Some points, one per row:
[8 12 -1 -23 41 -51 8 4 45 14 19 -1 -12 -29 -4 -14]
[15 32 20 23 -55 100 -56 28 -69 -4 11 -3 58 -11 -38 -74]
[-18 25 -10 -7 39 25 -19 10 6 22 24 -5 5 -6 -26 4]
[-21 -65 -23 44 -25 -19 4 -20 39 1 -64 -30 17 36 9 39]
[6 73 24 -26 -17 89 -37 35 -82 -11 44 13 29 -26 -43 -95]
[18 26 18 -38 -1 29 17 7 -22 1 11 -7 -2 9 -23 -14]
[5 -94 -13 58 -51 -19 -24 -46 33 39 -56 -4 48 7 21 36]
[1 -22 -5 24 0 -18 -4 -18 -6 2 -24 -16 -9 5 19 29]
[-5 -51 -35 47 -20 -31 -15 -21 41 23 -28 -3 1 11 42 47]
[3 65 -2 42 -65 111 -89 35 -96 -1 61 23 39 -27 -19 -81]
[-17 49 17 -81 42 -19 41 37 -3 -2 55 -4 -36 -22 -13 -42]
[-1 34 6 -72 48 -40 45 24 27 0 43 -5 -68 7 15 5]
[14 39 10 -26 57 -25 21 1 7 9 3 -15 -16 -26 -4 -14]
[14 25 18 -52 54 -35 24 -15 15 -25 2 8 -62 13 15 41]
[4 31 -13 32 -40 65 -21 8 -32 17 -1 1 27 0 -16 -39]
[6 10 10 -14 38 -4 5 -1 -11 5 -2 -18 -21 13 16 21]
[-3 14 -7 -21 14 -18 9 17 42 2 -6 -4 -31 3 -22 24]
[2 11 -4 -28 85 -63 59 -26 45 -14 33 -30 -64 18 47 50]
[3 -86 -2 54 -8 -28 0 -21 26 21 -54 -1 47 11 16 53]
[22 25 20 -6 19 -1 14 10 5 -14 20 -6 -21 -5 11 -1]
[-17 31 12 -57 15 -18 8 12 -6 5 38 9 -11 -41 -22 -32]
[-4 59 6 -25 -30 83 -28 41 -79 -5 51 26 -11 0 -43 -52]
[20 75 12 -49 9 0 -8 25 -21 -5 48 7 -57 -22 -17 -45]
[4 18 10 23 10 33 -8 19 -20 16 30 10 25 -30 -17 -32]
[-3 -34 -17 -5 -28 -18 14 -8 16 20 -9 -6 22 -3 -21 -7]
[11 41 9 -3 -19 69 -34 34 -38 -1 26 15 31 -24 -39 -46]
[13 -37 -6 53 -70 11 -40 -13 3 20 -40 3 49 0 -14 -12]
[-14 -1 14 -9 28 -19 20 -4 0 6 -13 -2 -40 7 -6 42]
[8 -40 16 50 -39 31 -25 11 -22 10 -27 23 50 -5 -5 7]
[-4 -20 -9 -2 9 -6 21 -22 14 9 -5 0 -21 6 7 32]
[1 -12 4 -7 37 -55 26 -16 38 12 -10 -26 -11 11 23 29]
[22 2 19 8 -23 37 -22 15 -15 8 -15 -4 41 -6 -3 -18]
[22 -43 3 15 -17 9 -18 -9 10 16 -40 -8 34 4 16 -3]
[-4 -23 -28 20 -40 12 -15 -10 5 20 -5 -3 14 0 0 -9]
[5 -22 1 -13 -8 -33 4 -25 18 3 -3 11 -11 6 8 25]
[-1 -5 -14 -16 7 -43 23 -25 29 -8 -5 -8 -20 3 21 25]
[0 -23 -17 51 -56 28 -26 -17 -4 6 -9 -1 48 -9 -22 -23]
[19 -8 13 -3 -10 -19 23 -6 0 -5 -13 6 -6 2 17 -7]
[-12 31 -6 -68 76 -97 27 11 79 -2 20 17 -63 -40 -7 3]
[4 36 3 -33 38 -22 20 13 8 -33 10 5 -44 -11 11 8]
[-11 44 15 -97 107 -80 49 24 41 6 48 -14 -70 -9 6 24]
[-1 -42 5 50 -57 17 -12 5 4 7 -26 -6 53 11 -35 -7]
[11 84 36 -93 85 -13 26 58 -12 -9 67 -2 -76 -22 -19 -34]
[-3 32 15 -33 45 -25 5 17 3 -23 24 16 -38 -17 25 -27]
[3 33 20 -80 53 -44 47 5 0 -4 49 0 -64 -4 15 3]
[-11 17 -13 -33 1 34 -6 10 -14 8 19 -37 17 7 -16 -12]
[-17 -50 -23 55 -54 23 -26 -21 8 2 -27 -14 60 45 -1 14]
[14 18 13 36 -33 59 -31 17 -48 1 6 13 24 -1 4 -11]
[-9 30 28 -68 115 -64 26 21 22 -26 1 12 -36 -37 11 31]
[15 86 17 -57 23 25 -31 35 -49 -13 66 29 -45 -28 -12 -58]
[5 29 17 -30 1 14 8 8 -32 -13 30 -3 -18 -5 -3 -23]
[6 29 11 -28 -4 14 1 2 -27 -8 26 -3 -16 -3 5 -21]
[-11 -35 -14 -27 45 -38 21 -31 44 -9 3 -21 -21 22 19 56]
[10 28 32 -51 40 -29 20 16 0 -26 31 -9 -41 9 23 1]
[3 -25 -7 81 -64 61 -26 -7 -43 3 -11 28 54 1 7 -24]
[4 24 20 -41 31 -9 3 8 -11 -15 25 0 -19 -20 -11 0]
[5 -1 -3 -39 37 -29 6 -5 35 -5 13 7 -32 0 10 7]
[6 -48 -36 13 -1 -78 34 -31 70 8 -51 3 -19 25 28 61]
[-15 -127 -44 -6 54 -127 64 -66 127 12 -72 -49 -20 31 65
 117]
[3 -85 -24 67 -41 -25 -11 -46 30 18 -69 -12 57 13 26 36]
[2 -53 -10 88 -67 57 -56 -13 -36 19 -38 -9 96 11 -17 15]
[5 48 0 -67 63 -56 23 15 24 2 33 -2 -70 -12 24 7]
[5 5 14 15 -28 30 -34 16 -39 13 -14 -10 27 -3 -14 -8]
[-15 34 1 18 -22 70 -8 1 -61 9 14 13 17 -20 -33 -40]
[1 23 22 -38 25 -5 -4 14 -1 -16 -3 -2 -15 -1 -9 5]
[1 102 20 -104 45 7 13 30 2 14 101 -2 -75 -23 -39
 -34]
[-1 48 15 -54 53 -24 -7 30 7 24 74 0 -37 -40 -16 -28]
[4 -31 -4 -55 62 -125 26 -18 121 5 -22 -24 -24 10 18
 63]
[-2 -52 -12 -10 59 -83 26 -25 54 -6 -27 13 -36 15 25 78]
[3 68 9 -54 7 35 -13 35 -26 17 51 0 -14 -35 -45 -59]
[-5 84 14 -64 29 47 -14 50 -35 13 74 7 -8 -56 -42 -81]
[-19 -10 -20 -59 44 -101 19 -40 65 17 16 -27 -54 5 26
 45]
[3 54 17 -56 46 -52 46 8 -19 -41 18 6 -54 -19 14 7]
[-2 -66 -20 93 -75 36 -41 -37 -10 11 -51 11 85 2 -15 -10]
[-7 70 -3 -60 31 -6 0 33 -1 14 84 -1 -67 -17 19 -24]
[8 59 -1 -14 -9 30 1 24 -35 0 42 6 -13 -1 0 -41]
[-7 19 -5 -30 28 -18 -15 21 -12 -11 18 8 -33 -10 2 -5]
[-13 -59 -49 35 -2 -13 17 -54 38 19 -15 -13 12 30 36 73]
[-11 20 -5 1 21 -16 11 9 31 17 1 -9 20 -31 -26 -6]
10 more points follow, each with its number after it:
[-10 2 0 -8 22 -7 1 0 2 -7 33 -10 -9 4 -1 4] 0
[3 113 31 -123 78 -22 16 50 7 4 105 -5 -107 -15 -32
 -20] 1
[5 -77 0 51 -26 -56 16 -48 33 -19 -49 11 11 5 38 41] 2
[1 -127 -19 77 -47 -44 13 -49 66 25 -57 -18 57 33 33
 55] 3
[-11 66 25 -97 62 -24 52 36 -3 -33 41 17 -69 -25 -5 -24] 4
[17 29 15 44 -48 74 -25 19 -56 -7 16 11 33 -16 -11 -44] 5
[3 15 13 -1 -26 67 -9 10 -32 -8 25 -8 16 17 -19 -31] 6
[9 56 18 18 -20 82 -37 28 -32 7 42 3 4 -3 -49 -40] 7
[-12 -23 -17 14 19 -29 5 -5 48 5 -20 -23 21 15 -12 40] 8
[5 71 11 -33 -43 83 -23 44 -74 4 52 23 -10 -17 -30 -83] 9
Which three of these numbered points are nearest to each point below, ignoring the 2 directions in which the first points spread most? Their numbers follow each, nearest first.
[18 56 10 -31 -4 6 -1 11 -59 -31 26 26 -28 -31 -4 -54] > 2 5 4
[13 39 27 -53 16 29 21 4 -15 -8 38 -3 -26 3 -24 -9] > 6 9 0
[2 -56 -19 44 -63 0 -1 -10 12 13 -52 -3 34 32 22 21] > 9 4 5
[15 9 9 -22 10 7 24 -3 -7 6 -7 -23 2 23 -14 6] > 6 9 5
[-7 -19 -12 22 -42 23 -13 4 -24 25 -17 9 20 2 -4 -13] > 9 4 3
[4 -25 10 13 5 -52 30 -18 24 -23 -11 28 -30 -1 26 22] > 2 5 4
[5 78 6 -96 43 8 -18 16 -24 6 77 -12 -74 7 -1 -24] > 1 9 6
[20 61 31 -57 16 40 17 25 -45 -6 32 -5 -22 2 -28 -32] > 6 4 9
[-6 -53 2 35 -20 -8 -17 0 31 35 -24 -16 44 -1 16 -14] > 3 0 8
[14 53 29 5 -24 38 2 27 -54 -37 35 42 -21 -21 3 -49] > 2 5 4
[0 13 -11 -16 -21 13 -7 16 3 4 8 19 -18 4 -8 -14] > 9 1 4
[-12 19 9 -2 -4 40 -3 15 -49 -11 0 19 6 6 -21 -32] > 4 6 9
[-1 3 10 -46 38 -16 37 9 10 3 19 -11 -34 20 19 27] > 6 9 0
[26 71 29 -31 38 0 16 22 -13 -9 51 7 -58 -17 15 -20] > 5 2 0
[20 -29 4 99 -69 66 -32 3 -30 1 -45 9 64 1 -12 -3] > 5 7 4
[-33 47 -2 -14 9 59 -15 28 -68 -6 69 0 15 -17 -35 -53] > 0 8 6
[-8 21 13 -49 74 -33 14 18 49 13 25 -22 -6 -27 0 24] > 8 0 7
[0 -3 3 60 -53 63 -38 -3 -7 9 -10 1 37 9 -36 -9] > 7 1 8
[5 -41 -13 7 1 -45 29 2 37 18 -8 -11 4 3 2 21] > 3 9 0
[-11 -111 -34 87 -49 -2 -29 -57 27 10 -50 -23 71 30 20
 44] > 0 3 6
[15 -7 11 51 -26 19 -1 -7 -7 -20 -19 -11 10 19 8 15] > 5 6 0
[-6 -79 -20 -13 78 -97 32 -42 105 13 -45 -33 11 0 9 90] > 8 0 7
[-7 -45 -13 48 -48 20 -25 -21 17 11 -46 -16 67 25 -24 4] > 8 6 0
[-6 37 14 -64 95 -54 35 -10 73 -7 43 -23 -66 16 17 26] > 7 0 6
[7 -20 4 -21 25 -43 29 0 38 12 25 -11 -11 12 21 16] > 3 0 6
[6 -66 -4 25 -15 -44 17 -20 53 10 -22 -12 27 22 29 33] > 3 0 5
[-15 39 4 -19 12 33 -16 15 -40 -5 53 -3 -3 3 -29 -34] > 0 6 8
[5 -38 -10 -1 0 -95 21 -29 35 -29 -58 18 -18 1 23 38] > 2 4 5
[-14 -51 -15 -6 26 -88 34 -35 82 27 -4 -24 -25 12 30 45] > 3 0 1
[-19 38 4 -27 28 33 -2 20 -30 0 50 -15 1 -14 -12 -26] > 0 8 6
[16 -37 5 46 -4 9 -16 -14 17 4 -49 -16 33 25 -3 43] > 7 8 5
[8 -8 3 0 -7 -46 -6 -23 1 -12 11 -1 -14 5 13 6] > 2 5 0
[37 -9 13 56 -110 72 -60 13 -82 -8 -35 26 69 0 -2
 -47] > 2 5 9
[8 -43 7 32 -55 40 -12 -25 -1 3 -44 -3 47 27 -20 24] > 6 4 9
[-6 5 -4 -63 15 -30 22 7 16 -4 14 -5 -39 18 20 0] > 9 6 4
[2 -56 -12 100 -110 99 -53 -24 -47 -4 -39 -6 98 32 -22
 -11] > 6 0 5
[-4 -57 -9 -18 40 -74 36 -58 82 -15 -38 -31 -20 33 29 76] > 6 0 5
[-4 -29 -17 73 -20 12 -3 -28 15 4 -20 -9 5 43 17 41] > 7 5 0
[20 36 15 17 -10 53 -13 10 -46 -25 15 18 11 -4 -9 -32] > 5 2 4
[-11 21 -6 -35 14 -25 -3 -6 10 6 28 3 -45 -3 -1 23] > 1 9 0
[-4 65 24 -71 37 -1 31 38 -20 -23 48 12 -36 -27 -17 -26] > 4 5 9
[0 -104 -34 72 -36 -57 2 -56 71 31 -74 -10 48 11 29
 36] > 3 9 5
[2 -13 18 1 -12 10 -1 -6 -19 -3 -38 8 18 -4 -4 -4] > 4 5 9
[14 40 4 -13 -38 41 -15 28 -46 -1 22 15 -11 3 -26 -34] > 9 1 5
[27 65 18 -32 37 19 5 26 -32 -29 37 11 -27 -11 4 -33] > 5 2 0
[-7 37 5 -12 -33 61 -25 26 -53 -1 32 25 -5 0 -26 -38] > 9 0 6
[-18 -33 -12 -16 35 -60 21 -6 51 -1 7 -3 -33 16 22 40] > 0 3 9
[20 13 1 31 -3 26 6 -1 -19 -10 2 25 -21 3 7 20] > 5 7 2
[-18 111 23 -78 38 44 14 59 -74 -20 79 34 -48 -36 -37 -71] > 4 9 0
[19 -35 6 60 -89 79 -29 -16 -48 16 -45 -5 88 26 -29 -16] > 6 9 4
[6 58 1 -6 -48 99 -35 44 -96 11 49 14 15 -12 -20 -72] > 9 0 6
[12 -14 1 55 -62 28 -23 -13 -32 -22 -33 10 53 -12 -26 -32] > 2 4 5
[8 92 14 -100 92 -33 18 41 10 9 92 -20 -91 -22 -23
 -18] > 1 7 0
[2 -55 -15 33 -15 -20 18 -32 28 -10 -63 11 16 13 5 40] > 4 5 9
[0 127 39 -96 80 56 6 61 -88 -9 126 24 -49 -49 -31 -91] > 0 5 3
[0 -30 12 1 -14 -30 -2 8 4 -18 -27 32 2 -7 25 -3] > 2 4 5
[-9 -13 19 -56 53 -80 42 14 48 -2 17 -2 -48 12 40 14] > 3 9 5
[-2 0 -18 39 -12 27 -29 -17 -38 13 6 -2 34 2 0 -1] > 0 5 8
[17 -35 0 -15 22 -88 36 -22 59 14 -14 -7 -23 12 19 32] > 3 9 5
[-25 14 -6 -26 41 -14 12 9 30 6 23 -9 -8 -14 -33 -8] > 8 0 7
[-15 -23 -11 -4 -14 -22 8 -17 34 11 -15 10 -13 2 -3 14] > 9 4 1
[-2 31 16 -35 5 22 3 10 -24 -8 49 -2 -14 18 12 -19] > 6 0 9
[4 17 14 5 2 -7 32 -5 -43 -38 -9 19 -13 -17 5 2] > 2 4 5
[17 -52 3 61 -37 33 -32 -17 8 2 -55 -15 58 21 -6 41] > 7 8 6
[1 68 10 -68 24 28 18 30 -19 -1 56 10 -48 -11 8 -54] > 9 6 5
[16 -41 -19 -3 13 -80 3 -17 68 31 -8 -2 -18 -1 29 9] > 3 9 1
[21 50 17 18 -9 64 -11 23 -69 -17 16 1 2 -1 7 -15] > 5 6 0
[21 69 16 9 -89 118 -42 28 -99 -6 38 28 24 -12 -57 -83] > 9 6 5
[10 34 23 -17 -17 72 -31 17 -54 -10 15 6 17 -7 -22 -43] > 6 4 5
[17 48 25 -30 -2 58 -4 28 -47 -5 38 -1 0 0 -2 -36] > 6 5 0
[11 36 -1 -4 -8 25 -5 17 -18 16 37 15 4 -22 -2 -54] > 3 5 9
[-18 -44 -18 48 -1 -21 2 -37 47 25 -49 -31 38 15 -13 31] > 8 7 0
[-17 7 -2 -38 22 -31 2 17 49 19 25 -21 -16 15 8 8] > 1 8 3
[-2 37 -7 -3 -12 27 -17 7 -6 -2 14 11 -19 -4 -20 4] > 7 1 9
[-9 51 17 -44 36 23 18 37 1 -1 33 13 -36 -9 -23 -18] > 7 8 6
[11 0 16 15 -9 -9 -25 13 -40 -8 -42 21 19 -22 4 -17] > 2 4 5
[6 -53 -9 83 -119 106 -49 -27 -38 5 -24 9 67 41 -34
 -6] > 6 1 9
[-7 -27 -10 21 -19 -5 10 -10 8 -9 -41 -3 28 -8 -4 22] > 4 5 8
[0 11 3 -54 30 -63 35 -16 55 -4 11 -5 -59 16 -12 29] > 1 9 7
[15 52 21 -21 -7 48 -5 34 -61 -35 12 33 -1 -24 -26 -45] > 4 5 2
[13 109 34 -116 78 5 30 46 -19 1 98 4 -80 -11 -11
 -50] > 6 3 9
[3 64 -6 -42 9 25 30 24 -31 -8 38 17 -62 -13 3 -36] > 9 5 4
[18 -28 3 105 -80 84 -46 -4 -68 23 -25 16 76 0 -5 -19] > 5 0 2
[-5 -10 -22 -19 8 -23 1 0 41 33 25 0 -4 -9 -2 -6] > 3 1 0
[4 21 -3 -4 -27 12 -10 7 -18 -10 25 14 -22 2 -9 -23] > 9 5 0
[-5 13 1 -30 -16 36 -6 23 -27 9 33 -2 -14 -1 -2 -38] > 9 6 3
[9 70 29 -48 46 -1 15 20 -26 -22 74 30 -56 -37 17 -44] > 2 5 0
[19 24 15 5 4 30 -2 8 -20 -20 9 15 0 -11 -3 -22] > 5 4 2
[3 33 3 -48 10 -25 -2 3 12 14 32 -14 -29 5 -7 -16] > 1 9 3
[-13 51 18 -36 42 30 0 10 -27 -16 46 -6 -20 -22 -14 -37] > 0 6 5
[-17 -91 -34 41 -35 -29 2 -47 63 10 -62 -14 23 41 -3 62] > 1 9 6
[14 26 19 -34 10 19 18 16 -38 -6 22 -10 6 4 -4 -15] > 6 5 4
[-6 3 -8 -4 28 -21 -12 -12 23 33 -15 -8 14 -21 -32 16] > 8 7 1
[-2 57 17 -50 39 12 8 17 -20 -30 47 6 -49 15 8 -24] > 6 0 5
[-10 9 7 54 -54 79 -55 14 -70 6 4 15 52 -14 -42 -51] > 0 5 8
[5 21 9 10 6 52 -13 4 -21 8 17 15 -15 13 1 -7] > 7 5 6
[-2 -42 2 22 -23 10 0 -26 -8 -8 -27 36 -3 15 35 12] > 2 9 4
[-24 -10 -19 -25 33 -50 7 11 61 23 6 -18 -42 6 -25 28] > 1 8 7
[5 -77 -22 73 -71 28 -26 -36 -19 -8 -89 13 60 6 9 22] > 4 2 5
[-1 -14 -8 18 -14 16 -29 1 -9 13 4 -20 16 14 24 -7] > 0 6 5
[-2 80 13 -39 41 47 -10 55 -41 -5 76 -1 -24 -20 -16 -35] > 0 8 7
[-23 7 10 -61 27 -41 -13 5 31 15 27 -23 -17 1 -19 -4] > 1 8 0
[12 -44 -10 71 -55 1 -12 -5 1 -10 -37 32 34 9 15 11] > 2 5 4
[10 13 16 -26 20 -46 -6 15 -26 -7 -30 8 -14 -20 22 -10] > 2 4 5
[-3 -9 -11 -25 26 -66 29 -17 57 20 5 -22 -13 6 14 29] > 3 0 8
[4 -48 0 5 -5 -60 24 -1 41 23 -25 14 -4 -5 19 18] > 3 9 4
[3 46 8 -24 -29 57 -49 12 -53 8 37 7 -9 8 -17 -30] > 1 9 0
[10 -32 0 44 -32 -18 -5 -24 11 -24 -47 16 34 -7 -18 4] > 2 4 5
[-19 5 8 -88 94 -102 73 -3 76 4 21 -19 -69 -3 18
 37] > 3 0 8
[12 -18 6 4 -27 -1 -6 -7 -13 -18 -38 5 23 -8 -1 -9] > 4 2 5
[8 52 22 -2 -23 63 -24 36 -33 -8 20 18 -4 -8 -34 -36] > 7 5 1
[1 -79 -10 25 24 -103 35 -37 87 -7 -65 -20 -11 22 49
 94] > 5 2 4
[-13 1 4 33 -15 57 -43 17 -20 9 10 -15 53 -6 -40 2] > 8 0 7
[16 64 27 2 9 60 -8 42 -65 0 53 34 -17 -16 -3 -30] > 5 0 2
[-13 -35 -18 72 -38 22 -28 -15 -3 23 -9 6 45 15 -1 24] > 0 7 1
[21 45 14 -52 77 -57 29 9 28 -21 20 5 -54 -2 18 17] > 5 0 2
[25 4 6 22 -33 41 -23 -5 -55 -7 -4 16 28 -13 19 -55] > 2 5 9
[2 -61 -19 57 -44 5 0 -35 16 10 -71 16 40 -5 5 11] > 4 9 5
[30 0 10 92 -83 107 -47 14 -74 -5 -12 11 74 -13 -16 -35] > 5 2 0
[6 20 -4 13 -49 36 -23 11 -32 -11 21 24 -6 4 -15 -38] > 9 5 2
[15 -43 -7 72 -60 8 -31 -31 -39 -1 -28 -1 40 3 2 4] > 2 5 0
[-25 -69 -22 95 -89 66 -52 -10 -14 18 -55 4 104 1 -48 -9] > 8 0 4
[18 33 27 5 22 4 12 12 -15 -10 16 5 -42 8 13 22] > 5 7 6
[-11 26 5 22 -19 77 -11 32 -25 5 10 21 17 -15 -47 -31] > 7 8 4
[14 125 53 -67 70 30 14 63 -57 -45 86 21 -54 -33 -18 -59] > 5 2 4
[19 51 19 30 -24 87 -32 36 -78 -16 28 17 35 -35 -21 -65] > 5 2 0
[-1 -4 -11 -39 19 -58 16 -1 54 7 20 -18 -34 -3 4 8] > 3 1 9
[0 -8 0 7 -2 -23 -20 5 19 24 15 -6 5 0 0 -14] > 3 0 1
[-1 34 10 -31 18 17 1 11 -2 -12 19 3 5 -20 -45 -13] > 8 0 7
[20 -7 9 -47 22 -83 17 -9 36 -15 -14 -8 -44 6 32 15] > 2 9 5
[11 2 -2 24 13 -12 20 -8 21 -14 -4 17 -20 6 16 6] > 5 2 4
[-3 -10 -12 -22 14 -30 19 -8 43 2 -2 -7 -39 15 12 25] > 9 6 1
[28 39 24 17 -32 73 -15 21 -47 -11 25 24 19 -12 -21 -52] > 5 2 4
[-14 -10 -13 -12 43 -30 -5 -1 44 3 -1 -35 -26 28 1 56] > 7 8 1
[-1 -27 -10 42 -45 31 -24 -12 13 5 -7 11 15 17 -1 11] > 7 1 9
[-3 -7 1 29 -47 50 -36 -17 -37 -1 13 0 23 0 -31 -14] > 0 1 6
[4 -54 -21 14 23 -99 29 -26 63 13 -24 -5 -11 1 12 52] > 3 0 5
[6 34 11 -50 36 9 11 13 1 10 41 -23 -9 10 -11 -18] > 6 0 8
[-43 -69 -26 -1 33 -71 21 -25 51 7 -13 -24 8 11 15 44] > 0 8 3
[-6 81 3 -84 63 -36 42 20 17 1 76 5 -103 -13 9
 -26] > 9 5 0
[-3 77 29 -97 76 19 38 47 -30 -8 88 17 -82 -9 4 -35] > 6 9 0
[19 38 13 29 -38 56 -25 30 -71 11 4 17 19 -23 -3 -47] > 5 2 9
[-11 21 18 29 -31 66 -47 20 -51 3 14 12 33 -16 -32 -50] > 0 5 8
[17 -11 8 36 -79 62 -43 -12 -48 1 -7 18 45 10 -13 -44] > 9 2 5
[10 11 3 28 -43 60 -28 16 -64 8 21 -8 42 3 -25 -35] > 0 6 5
[5 127 29 -61 50 73 1 53 -82 -33 89 -12 -49 -2 -26 -45] > 6 0 5
[-12 46 15 -28 6 53 -44 41 -34 -9 11 2 5 -21 -43 -51] > 8 0 4
[-1 -13 18 83 -92 116 -65 -1 -80 -23 -44 19 85 1 -51 -28] > 4 5 6
[12 9 16 5 24 -2 17 16 -8 -16 -3 0 -11 13 18 34] > 5 6 0
[-1 -14 -13 92 -79 127 -67 7 -69 10 -7 -10 109 -4 -61 -34] > 8 0 7
[4 -31 -2 43 -28 2 -2 -2 -10 -7 -28 -10 26 -2 27 -1] > 5 2 4
[-13 20 9 -35 37 -20 6 10 10 0 38 1 -30 -10 -10 -14] > 0 3 8
[10 -28 -5 54 -41 21 -2 -20 -12 -7 -19 11 32 13 -1 3] > 5 2 0
[-18 -18 -11 -14 54 -71 31 -19 48 9 -7 -20 -19 6 -15 49] > 8 0 7
[-2 -75 2 48 -14 -43 1 -28 14 -17 -58 1 52 4 18 42] > 2 4 5
[4 78 11 2 -5 100 -45 51 -75 7 72 4 14 -27 -28 -53] > 0 7 5
[-1 58 -5 -43 12 10 5 13 -19 -2 40 9 -29 5 -18 -35] > 9 0 6
[-20 -106 -16 62 -39 -21 -40 -33 48 12 -105 -16 69 13 -11
 43] > 8 4 0
[6 23 13 -67 42 -23 32 14 16 8 17 -15 -12 -18 -5 -20] > 3 4 8
[-15 -15 -35 38 -29 23 -24 3 22 47 -20 -17 50 -3 -2 -12] > 8 1 3
[21 -54 -3 20 -19 -55 14 -18 49 20 -34 9 14 19 20 29] > 3 9 5
[-1 -4 11 -8 -9 17 -6 -8 -17 -20 -2 2 19 -14 -14 -25] > 4 0 5
[-14 -45 -7 18 -22 12 -6 -25 -8 -7 -31 3 28 12 -10 0] > 4 0 6
[25 30 22 8 1 49 -7 10 -52 11 8 -15 25 -18 12 -26] > 5 0 6
[-2 21 -6 -5 -26 33 -27 17 -24 9 22 -1 -4 6 3 -31] > 9 0 1
[-6 -9 -19 31 -60 42 -23 1 -25 5 -14 16 37 1 -23 -35] > 9 4 0
[-9 -31 -24 53 -52 25 -20 -32 2 26 -36 4 30 11 -13 -8] > 9 1 0
[-22 31 8 -67 63 -34 49 -1 19 -21 38 -5 -73 13 30 27] > 6 0 9
[-1 -64 -19 110 -99 71 -44 -33 -55 -9 -81 21 87 -1 -14 -1] > 4 2 5
[-8 -24 -9 -46 41 -58 -5 1 62 -10 -38 -14 -4 4 6 24] > 8 4 0
[19 26 8 48 -58 72 -30 16 -77 3 -5 19 35 -15 -9 -45] > 5 2 9
[11 90 16 -111 108 -62 56 35 54 -11 96 -14 -106 -7 14
 -1] > 7 3 0
[10 19 8 9 13 15 12 5 -14 -17 8 -4 -9 10 17 16] > 5 6 0
[3 10 8 6 1 33 -16 32 5 41 32 -6 12 -3 -6 -29] > 3 1 7
[-7 -12 0 41 -6 39 -38 4 -7 8 -10 -13 45 3 -32 20] > 8 7 0
[-13 22 7 -81 76 -88 61 -15 41 -18 4 -9 -74 -2 22 23] > 4 9 5
[-7 -17 -12 6 27 8 -3 -20 5 -5 1 -20 -1 12 1 33] > 0 6 7
[-17 -36 -23 39 -29 -1 -11 -25 35 2 -16 2 8 21 -12 31] > 7 1 0
[23 52 24 -27 27 -16 -9 24 -14 0 28 28 -12 -36 8 -44] > 2 5 3
[7 0 5 10 -41 16 -27 10 -6 4 8 16 22 -16 -17 -35] > 3 9 5
[-14 9 14 -1 5 35 -24 8 -28 -1 24 5 4 11 -10 28] > 0 6 7
[7 -10 -14 36 -30 59 -4 -16 -34 -15 17 -11 11 24 18 -5] > 6 0 5
[11 15 -11 -18 26 12 17 10 9 12 10 -8 -18 17 7 0] > 6 9 0
[-6 64 -1 -30 -26 60 -13 37 -48 -4 43 1 -6 -22 -30 -46] > 9 0 6
[38 -25 -10 72 -52 32 -14 -27 -27 -8 -37 7 32 -1 6 22] > 5 2 9
[-3 63 0 -43 55 21 6 25 2 -11 54 -21 -42 4 -9 -14] > 7 0 6
[9 -56 8 111 -79 70 -44 -16 -84 -9 -64 16 119 -16 -12 -15] > 2 4 5
[-10 22 3 3 -35 75 -26 21 -44 -9 18 -5 27 2 -36 -46] > 6 0 8
[-13 13 -28 5 22 33 19 -10 -17 13 40 0 -15 7 11 20] > 0 6 5
[6 -27 4 24 -11 -20 22 -20 -26 -26 -36 7 9 -10 7 27] > 2 4 5
[11 3 -7 15 31 0 10 2 5 4 -20 12 -13 -13 7 21] > 5 4 7
[3 -27 -10 11 -28 12 -17 -10 -7 14 -13 6 18 25 4 8] > 9 6 0
[-12 -67 -13 19 1 -58 2 -30 71 45 -31 -14 31 0 3 30] > 3 8 1
[-8 86 19 -50 42 32 10 39 -22 -27 38 29 -47 -31 -32 -37] > 4 5 7
[1 5 11 -21 -17 22 -7 16 -25 13 20 -9 13 -6 -9 -37] > 3 9 0
[16 47 14 -68 84 -50 42 2 29 -26 42 -1 -68 -3 22 14] > 5 0 6
[-1 -10 9 30 0 30 0 -13 11 1 5 -27 26 36 -9 9] > 6 7 0
[3 111 22 -20 19 70 -4 31 -78 -41 65 16 -28 -37 -25 -69] > 5 2 0
[0 -48 -12 55 -56 50 -19 -22 -30 21 -34 -17 57 20 -2 10] > 6 0 9
[-21 -127 -58 56 -26 -72 19 -56 92 30 -95 -19 33 29 40
 75] > 9 3 0
